One turn sends every row of this set to another row. A few are shown first. Where does it send the rows asked after them?
tas: [ 15  14 -19   1 -15  19 -37  -7  32 -25   9 -24  35   4 -19  14  32  15]
keki: [-57 -21 -17  31 -41  -6 -54 -19 -15  28   1  19  15  -3  12  -7 -29  14]
Beb: [  6  24  -9   1  -3   6 -22 -14  26 -32  10  -6  37   0   9  14  37  19]
gigo: [-24 -29 -17  55  11  -9 -39   1  19  21 -11  -8  -6 -50 -12  -2  20 -33]
bigim: [-11 -19  32  35   0  46  15   1  12  18 -22  -6 -17   4 -13  55 -14  12]
Bazas: [ -2 -25   9  54   9  42   7  17  16  11 -31  -9 -11  13 -12  54 -21  14]
fudo: [-43 -24  -8  19 -42  -2 -29 -36 -33  17  15  23   1  -8  26  -1 -23   7]
ged: [  2  30 -21  -7 -11  16 -39 -13  29 -38   5  -7  34  -3  -3   6  17  15]
loziv: [-10 -26   7  51   5  39  16  32  -1  23 -31  -5  -4   5 -20  43 -14  12]
neb: [ -6 -23  29  37   6  37  14   8  -4  28 -15  -5 -22   4  -6  47 -13  31]
lir: [-26 -12 -21  47  13   4 -25   3  10  11 -25 -21 -18 -48 -18  -1  20 -42]
bif: [  2  20 -34  11   1   4 -34  -7  21 -50  -2  -9  31   6   5  10  27  18]
kinit: [-47 -28 -23  35 -40   0 -49 -30 -22  15  -1  16   0   2  23   1 -39   8]
gis: [  2  22 -34  -9  -1  20 -29  -8  23 -34   0 -26  27   4  -1   1  24  21]
Teme: [ -1 -14  13  51  10  48  12  17  10  21 -29 -15 -10   3  -7  46 -21  24]
taga: [-36 -22  -5  13 -40   3 -47 -38 -25  26  18  14   4  -2  25  -6 -18  25]
Salen: [-41 -26 -17  30 -31   4 -51 -37 -34  12  -6  31  -2   4  10   0 -30  20]
pum: [  8  16 -29   4   2  16 -33 -12  12 -45   3 -13  33  -3   1   4  31  27]
Kigek: [-15  -2  12  41  -9  34  18  16  -4  22 -25 -21 -29   2 -24  46 -24   8]
ruvu: [ 16  21 -31  10   2  15 -32 -10   7 -33  -8   1  38  13   4   4  32  23]
sevog: [-33 -31 -12  31 -41  -2 -39 -20 -19  26  16  31   8 -13  19   2 -42  13]
muza: [ -4  -6  16  52  12  42   1   8  10  22 -40   1 -10  17 -13  47 -21  24]
Zar: [-21 -28  -8  43   3  23 -44 -15  30  11 -19 -34  -1 -46 -14 -12  19 -34]
tuzo: [-41 -43 -21  23 -34  -4 -51 -28 -13  24  15  15   5  -7  16  -3 -33  25]
piti: [-10  18 -27   1   1  12 -34   0  17 -47  -8 -11  31   2 -19   8  35  18]
Tigaz: [-24 -21 -20  40   5  10 -48 -10  27  14 -18 -23  -4 -44 -20  -5  24 -41]
vafuv: [ -2  -9  15  36   7  41  20  20   5   3 -25  -2 -19  -4 -20  51 -24  13]
dev: [-37 -27 -16  33 -40 -27 -43 -20 -25  17  25  21   2 -14   8   4 -21  20]
Gem: [-12 -17   9  43  17  30  20  22   8  18 -24 -13 -23   0 -11  46 -24  27]
Biv: [  6  29  -9  -8   3  17 -22 -12  13 -32   4 -18  20   4   3  12  37  31]
bemuv: [-31 -11 -15  49  11   6 -19  -5   4   4 -24 -31 -20 -52  -5 -12  13 -35]
dubeb: [-49 -26 -13  32 -35   1 -49 -34 -24  18   4  16  -2 -11  19  -2 -37  25]
bigor: [-20 -33  -8  60  16 -11 -35  -3  20  10  -7 -14  -1 -56  -3  -9  21 -21]

dev turns into tas
Biv turns into neb
Now find these:
bif turns into Bazas
sevog turns into ged
loziv turns into keki
Beb turns into bigim
dubeb turns into pum
Salen turns into ruvu
tuzo turns into gis
lir turns into gigo
bemuv turns into bigor

